In the data rows, 128 means zero.
Here are some points:
c(118, 100, 138, 089, 104, 096, 139, 140, 093, 114, 096, 132, 175, 093, 147, 091, 087, 147, 134, 091, 092, 117, 098,
  102)
c(089, 096, 095, 099, 093, 091, 090, 084, 110, 098, 113, 088, 097, 106, 100, 107, 102, 094, 087, 115, 090, 085, 096,
  096)
c(163, 169, 154, 173, 165, 161, 144, 141, 153, 142, 146, 145, 126, 151, 132, 150, 158, 138, 147, 142, 158, 162, 168,
  173)
c(159, 153, 134, 128, 149, 151, 148, 125, 129, 144, 121, 132, 138, 130, 115, 137, 136, 130, 130, 125, 138, 136, 167,
  157)
c(101, 107, 102, 114, 105, 110, 098, 100, 124, 113, 129, 100, 092, 124, 106, 125, 109, 105, 099, 119, 109, 098, 105,
  104)
c(103, 099, 097, 091, 098, 093, 113, 096, 095, 099, 096, 099, 151, 095, 102, 096, 098, 095, 096, 094, 094, 091, 101,
  099)
c(129, 138, 124, 135, 133, 128, 118, 122, 128, 117, 126, 127, 120, 125, 124, 128, 141, 120, 125, 123, 134, 132, 133,
  140)
c(119, 125, 110, 135, 125, 123, 113, 110, 140, 120, 127, 111, 113, 128, 107, 133, 120, 120, 105, 125, 138, 115, 121,
  132)
c(098, 095, 098, 085, 092, 087, 107, 102, 088, 096, 095, 098, 145, 090, 110, 093, 096, 102, 098, 096, 105, 096, 091,
  101)
c(171, 155, 132, 147, 164, 162, 190, 137, 135, 172, 131, 169, 173, 138, 140, 134, 145, 140, 151, 116, 138, 152, 161,
  144)
c(128, 137, 124, 149, 131, 143, 118, 118, 162, 151, 164, 124, 093, 162, 117, 163, 142, 127, 119, 165, 144, 127, 131,
  136)
c(072, 074, 082, 081, 078, 080, 076, 084, 084, 074, 078, 082, 113, 085, 089, 081, 080, 080, 083, 074, 073, 072, 074,
  072)
c(112, 091, 170, 087, 093, 092, 139, 171, 088, 123, 096, 141, 177, 094, 173, 094, 094, 170, 156, 098, 092, 131, 097,
  100)
c(127, 118, 118, 106, 119, 109, 141, 119, 105, 123, 111, 125, 157, 106, 127, 107, 118, 119, 121, 117, 116, 121, 116,
  124)
c(128, 132, 120, 132, 129, 128, 117, 116, 128, 118, 130, 117, 116, 129, 113, 128, 130, 125, 117, 118, 137, 124, 128,
  134)
c(116, 121, 120, 111, 117, 110, 112, 107, 104, 100, 114, 109, 126, 106, 118, 107, 115, 107, 116, 119, 117, 116, 119,
  121)
c(195, 194, 177, 184, 202, 191, 178, 151, 160, 156, 161, 184, 138, 160, 154, 163, 181, 164, 177, 167, 176, 190, 197,
  190)
c(077, 079, 093, 093, 097, 098, 098, 097, 109, 095, 111, 091, 073, 118, 112, 101, 095, 090, 101, 121, 113, 085, 084,
  074)
c(180, 168, 143, 150, 170, 162, 187, 138, 140, 164, 148, 150, 155, 141, 111, 143, 158, 143, 135, 141, 157, 153, 167,
  169)
c(154, 147, 129, 138, 152, 145, 158, 125, 130, 141, 130, 130, 153, 131, 099, 130, 139, 131, 122, 118, 136, 134, 153,
  146)
c(119, 121, 118, 119, 122, 119, 111, 114, 114, 105, 112, 115, 127, 115, 121, 114, 118, 114, 118, 118, 116, 121, 122,
  125)
c(164, 165, 150, 150, 165, 158, 153, 141, 139, 134, 146, 152, 136, 137, 136, 144, 162, 140, 147, 142, 157, 160, 165,
  167)
c(197, 191, 159, 164, 192, 184, 193, 151, 167, 164, 169, 159, 156, 159, 129, 159, 191, 159, 148, 165, 170, 171, 200,
  190)
c(193, 198, 164, 191, 194, 191, 165, 165, 171, 159, 164, 176, 133, 172, 154, 168, 182, 160, 173, 167, 177, 197, 194,
  209)
c(146, 146, 126, 137, 151, 144, 137, 127, 126, 121, 129, 140, 137, 128, 138, 129, 139, 129, 141, 119, 137, 145, 150,
  147)
c(105, 100, 100, 100, 109, 103, 110, 098, 099, 098, 095, 100, 149, 100, 104, 098, 097, 100, 100, 095, 094, 097, 107,
  101)
c(087, 103, 104, 110, 093, 105, 088, 126, 133, 124, 126, 114, 069, 134, 136, 130, 123, 093, 121, 123, 115, 103, 092,
  091)
c(096, 096, 097, 091, 100, 094, 101, 097, 093, 091, 096, 097, 136, 093, 108, 097, 099, 098, 101, 097, 093, 096, 100,
  100)
c(127, 122, 113, 125, 130, 125, 131, 113, 118, 125, 115, 119, 148, 112, 103, 111, 117, 115, 110, 121, 115, 119, 128,
  117)
c(099, 104, 099, 116, 096, 108, 095, 104, 128, 110, 127, 101, 085, 120, 112, 132, 118, 101, 101, 121, 110, 099, 102,
  101)
c(161, 151, 135, 148, 164, 157, 167, 124, 138, 147, 131, 141, 158, 138, 110, 135, 140, 141, 132, 118, 135, 139, 165,
  145)
c(086, 092, 091, 094, 087, 092, 089, 093, 106, 098, 113, 093, 079, 105, 107, 109, 093, 092, 092, 115, 090, 086, 088,
  091)
c(127, 112, 115, 105, 111, 117, 146, 120, 100, 126, 118, 128, 163, 106, 132, 107, 109, 124, 121, 124, 115, 117, 122,
  122)
c(134, 137, 134, 148, 144, 135, 115, 123, 138, 127, 119, 134, 122, 135, 117, 132, 140, 135, 130, 125, 129, 137, 133,
  144)
c(180, 216, 192, 237, 186, 228, 161, 208, 255, 255, 255, 210, 082, 255, 213, 255, 255, 170, 207, 255, 250, 215, 182,
  195)
c(140, 124, 145, 110, 125, 117, 167, 149, 118, 146, 116, 149, 180, 113, 156, 110, 124, 151, 143, 116, 110, 133, 129,
  122)
c(149, 173, 156, 191, 152, 183, 134, 167, 223, 212, 215, 170, 085, 223, 171, 220, 205, 144, 168, 214, 194, 168, 151,
  160)
c(155, 157, 138, 177, 157, 167, 138, 139, 176, 165, 183, 128, 102, 174, 094, 176, 146, 150, 124, 190, 166, 148, 156,
  165)
c(120, 125, 118, 119, 121, 117, 116, 113, 108, 096, 112, 115, 121, 108, 127, 112, 113, 115, 116, 118, 118, 121, 121,
  124)
c(102, 101, 111, 098, 106, 101, 103, 113, 100, 091, 095, 109, 138, 100, 121, 099, 098, 114, 114, 095, 095, 102, 110,
  100)
c(109, 119, 113, 124, 113, 117, 110, 105, 121, 099, 120, 104, 121, 110, 113, 119, 115, 114, 101, 116, 115, 110, 114,
  123)
c(150, 118, 227, 117, 126, 122, 197, 230, 115, 169, 110, 203, 187, 108, 223, 117, 122, 228, 207, 118, 114, 174, 126,
  118)
Here are 10 more points, each followed by its number:
c(098, 105, 098, 115, 096, 108, 099, 096, 119, 104, 116, 101, 101, 119, 096, 114, 107, 106, 094, 119, 118, 092, 100,
  105) 0
c(121, 118, 112, 110, 116, 110, 130, 108, 106, 114, 111, 115, 151, 106, 112, 108, 119, 104, 109, 119, 116, 113, 117,
  126) 1
c(101, 109, 108, 118, 106, 111, 099, 108, 133, 122, 128, 109, 091, 134, 119, 130, 123, 105, 110, 119, 118, 103, 104,
  105) 2
c(137, 142, 129, 147, 139, 142, 125, 125, 143, 133, 146, 122, 111, 143, 111, 145, 140, 134, 120, 143, 156, 132, 141,
  147) 3
c(101, 099, 096, 094, 103, 099, 107, 097, 096, 093, 097, 099, 145, 096, 105, 096, 094, 098, 099, 097, 094, 093, 103,
  102) 4
c(170, 150, 134, 136, 155, 142, 185, 135, 123, 161, 130, 160, 167, 127, 141, 126, 131, 140, 149, 117, 135, 147, 146,
  146) 5
c(162, 161, 157, 157, 164, 162, 147, 140, 143, 138, 148, 149, 129, 140, 150, 151, 160, 141, 154, 151, 160, 174, 163,
  174) 6
c(144, 144, 131, 129, 144, 138, 139, 125, 124, 124, 129, 131, 139, 122, 121, 125, 137, 124, 128, 118, 136, 137, 143,
  145) 7
c(141, 147, 133, 138, 148, 142, 134, 134, 126, 117, 128, 141, 137, 127, 142, 129, 139, 136, 144, 119, 136, 147, 149,
  148) 8
c(115, 100, 142, 099, 106, 101, 139, 143, 099, 126, 096, 135, 179, 099, 150, 096, 096, 145, 136, 095, 093, 120, 106,
  101) 9
Which three of these numbered points are nearest to each point below, ignoring the direction in which the first points spread most? Their numbers follow each, nearest first.
c(096, 072, 152, 081, 087, 085, 126, 149, 085, 113, 078, 124, 199, 083, 160, 086, 074, 153, 141, 077, 076, 115, 086,
  078) > 9 5 8
c(185, 191, 174, 177, 185, 180, 158, 158, 161, 150, 164, 169, 128, 161, 155, 163, 182, 154, 168, 166, 178, 190, 187,
  199) > 6 8 7
c(158, 165, 152, 154, 159, 156, 139, 140, 142, 131, 147, 148, 125, 143, 142, 145, 160, 137, 149, 142, 157, 162, 160,
  170) > 6 8 7
c(150, 148, 139, 143, 160, 152, 142, 140, 134, 126, 130, 151, 141, 135, 146, 133, 139, 142, 152, 118, 136, 152, 159,
  146) > 8 7 6
c(148, 145, 133, 134, 149, 142, 143, 124, 127, 127, 130, 134, 142, 128, 122, 128, 139, 128, 131, 119, 136, 138, 148,
  146) > 7 4 8
c(156, 162, 150, 156, 159, 155, 139, 138, 144, 133, 147, 145, 125, 145, 137, 146, 160, 136, 145, 143, 156, 159, 159,
  167) > 6 7 8
c(149, 155, 136, 160, 151, 155, 134, 133, 154, 142, 147, 131, 120, 154, 113, 151, 151, 144, 127, 143, 157, 143, 151,
  160) > 3 0 4
c(241, 255, 208, 255, 240, 244, 202, 195, 225, 210, 233, 198, 117, 228, 145, 231, 241, 220, 188, 236, 255, 234, 239,
  255) > 3 7 0
c(119, 100, 162, 099, 107, 101, 148, 162, 099, 132, 095, 148, 185, 099, 166, 098, 096, 164, 152, 095, 094, 129, 106,
  100) > 9 5 8
c(111, 112, 110, 108, 110, 110, 111, 120, 106, 082, 113, 114, 126, 097, 122, 117, 125, 112, 110, 119, 115, 113, 114,
  118) > 6 4 8
c(093, 081, 188, 081, 076, 083, 127, 181, 080, 114, 078, 151, 201, 082, 187, 078, 075, 197, 168, 071, 076, 124, 076,
  082) > 9 5 8
c(122, 119, 116, 104, 116, 110, 132, 110, 102, 119, 110, 117, 151, 105, 117, 106, 116, 110, 114, 118, 115, 116, 113,
  121) > 1 4 7
c(095, 103, 106, 112, 096, 109, 092, 129, 136, 125, 131, 113, 077, 137, 135, 135, 127, 097, 120, 121, 119, 107, 095,
  095) > 2 0 3
c(158, 163, 153, 151, 157, 154, 139, 140, 137, 127, 146, 149, 126, 137, 143, 142, 162, 143, 152, 142, 156, 162, 161,
  168) > 6 8 7
c(158, 166, 148, 164, 159, 160, 139, 140, 150, 139, 149, 146, 126, 150, 130, 148, 166, 135, 142, 142, 157, 160, 160,
  168) > 7 6 4
c(111, 099, 147, 091, 100, 096, 131, 150, 092, 122, 095, 133, 176, 095, 159, 096, 096, 155, 142, 092, 094, 122, 098,
  102) > 9 5 8
c(133, 138, 136, 125, 137, 123, 120, 119, 122, 111, 122, 127, 123, 123, 131, 121, 145, 120, 132, 120, 139, 132, 137,
  141) > 6 8 7
c(166, 168, 145, 162, 172, 166, 149, 146, 148, 138, 147, 160, 133, 149, 151, 148, 160, 148, 161, 143, 157, 169, 173,
  168) > 8 6 7
c(113, 089, 199, 095, 092, 092, 156, 212, 097, 135, 097, 169, 186, 083, 202, 096, 102, 203, 180, 095, 092, 149, 092,
  089) > 9 5 8
c(125, 102, 176, 102, 111, 106, 160, 177, 102, 142, 095, 160, 190, 102, 179, 099, 096, 179, 165, 096, 094, 136, 111,
  101) > 9 5 8
c(102, 099, 096, 094, 103, 099, 106, 097, 095, 094, 095, 097, 144, 096, 102, 097, 098, 095, 096, 097, 094, 094, 103,
  101) > 4 1 7
c(122, 127, 120, 134, 122, 127, 115, 114, 126, 113, 130, 114, 113, 124, 110, 128, 127, 124, 112, 118, 136, 118, 128,
  131) > 3 0 4
c(193, 199, 163, 191, 207, 201, 164, 167, 168, 160, 163, 186, 138, 171, 175, 171, 179, 177, 190, 159, 179, 197, 203,
  194) > 8 6 7
c(140, 143, 133, 130, 145, 137, 130, 135, 125, 115, 131, 138, 129, 125, 141, 128, 140, 137, 143, 119, 136, 146, 146,
  144) > 8 6 7
c(158, 148, 129, 141, 157, 149, 163, 125, 132, 145, 130, 130, 156, 133, 094, 131, 140, 134, 122, 119, 136, 134, 156,
  146) > 7 1 4
c(148, 140, 124, 128, 141, 133, 146, 123, 122, 129, 131, 119, 147, 121, 095, 125, 135, 124, 111, 120, 135, 128, 140,
  144) > 7 1 4
c(108, 097, 147, 090, 100, 089, 133, 151, 090, 118, 090, 133, 175, 093, 157, 091, 097, 152, 140, 096, 093, 125, 096,
  101) > 9 5 8
c(115, 120, 114, 109, 115, 112, 107, 112, 107, 101, 109, 115, 117, 101, 122, 106, 114, 110, 116, 116, 114, 115, 114,
  116) > 6 4 7
c(163, 151, 130, 146, 160, 155, 170, 123, 134, 151, 130, 137, 159, 136, 103, 133, 138, 138, 129, 119, 136, 137, 165,
  145) > 7 1 4
c(108, 113, 113, 106, 117, 101, 106, 109, 104, 092, 108, 108, 120, 107, 120, 105, 122, 109, 113, 119, 114, 112, 110,
  113) > 6 4 7
c(129, 135, 129, 129, 134, 125, 118, 117, 123, 112, 127, 124, 121, 124, 125, 123, 142, 117, 126, 118, 138, 130, 130,
  136) > 6 7 4
c(126, 117, 118, 106, 116, 110, 142, 122, 105, 126, 113, 127, 159, 102, 129, 111, 120, 122, 125, 121, 114, 121, 117,
  122) > 1 4 7
c(149, 143, 127, 144, 149, 142, 150, 127, 132, 142, 133, 133, 147, 124, 104, 125, 139, 130, 121, 121, 136, 139, 146,
  138) > 7 4 1
c(142, 114, 183, 118, 133, 126, 179, 178, 114, 164, 108, 174, 185, 115, 182, 115, 117, 182, 175, 124, 109, 152, 130,
  119) > 9 5 8
c(110, 144, 150, 156, 113, 150, 106, 205, 206, 196, 199, 168, 062, 208, 207, 204, 202, 112, 190, 189, 184, 160, 114,
  116) > 2 0 3
c(132, 121, 117, 116, 127, 120, 140, 110, 109, 125, 112, 124, 158, 110, 126, 114, 122, 111, 120, 121, 116, 120, 123,
  124) > 1 4 7
